In the data rows, 128 means zero.
Some points, each followed by its number:
133 126 127 136 128 118 131 134 143 110 134 117 145 106 123 116 120 148 0
130 123 83 170 170 131 123 174 137 77 129 103 195 112 118 107 110 156 1
107 126 98 143 98 155 128 148 109 105 134 122 96 175 138 149 163 68 2
138 140 89 152 112 124 131 144 137 78 176 118 111 141 86 138 133 163 3
138 106 73 176 123 128 125 175 134 52 174 111 140 128 90 125 103 156 4
110 133 253 87 107 135 132 59 86 228 89 176 56 163 151 153 180 32 5
133 130 122 106 110 113 143 118 139 132 142 124 105 85 107 122 152 147 6
137 139 103 163 122 131 131 140 122 98 149 126 119 149 88 141 129 145 7
112 100 75 126 164 121 112 133 150 105 150 113 187 119 188 98 99 141 8
115 118 203 134 172 174 122 135 94 195 53 139 189 177 187 131 164 39 9
122 133 74 137 93 123 142 151 119 78 152 119 93 120 96 138 154 116 10
137 130 158 141 164 135 131 149 136 128 113 108 192 111 113 110 115 153 11
119 146 198 117 123 140 134 98 110 184 75 139 103 134 157 137 155 72 12
117 128 70 129 132 106 135 119 153 101 161 111 158 67 108 106 118 188 13
125 130 135 96 120 124 131 118 138 125 153 129 122 127 149 119 117 144 14
120 111 106 134 147 113 123 131 146 107 143 119 158 91 135 113 103 159 15
120 142 173 163 161 180 122 153 100 172 52 120 164 182 153 140 162 60 16
Which five points above are nearest to each new point by angle, seen from the average point of the numbered points? Their numbers follow each, nearest first.
131 121 146 84 98 118 137 118 119 149 123 156 97 132 154 139 144 95 5 12 14 6 2
128 109 96 132 151 111 123 136 146 103 161 113 185 96 131 100 82 176 15 13 0 8 1
133 135 135 145 173 145 131 160 131 122 98 114 197 128 116 117 108 142 11 1 15 8 16
116 141 162 144 120 155 119 125 94 154 101 140 101 188 121 157 170 67 5 12 16 2 9
139 115 143 120 133 122 131 130 126 132 133 133 143 116 122 132 113 125 14 0 11 15 6
134 100 116 119 132 137 117 139 122 122 140 141 131 173 166 135 114 97 2 9 8 14 5
111 125 98 151 165 139 112 127 144 110 124 109 178 139 161 108 106 136 8 1 15 11 13
133 130 103 136 114 117 133 140 135 97 143 124 117 123 102 128 131 153 3 7 10 4 13
128 125 153 119 117 121 131 103 111 167 101 164 93 149 130 147 135 87 5 12 9 16 2
125 146 121 127 132 132 144 146 130 122 106 97 167 80 111 114 147 143 11 13 0 1 15
119 111 107 123 149 127 124 132 139 112 126 119 164 123 157 111 114 134 8 15 1 13 0
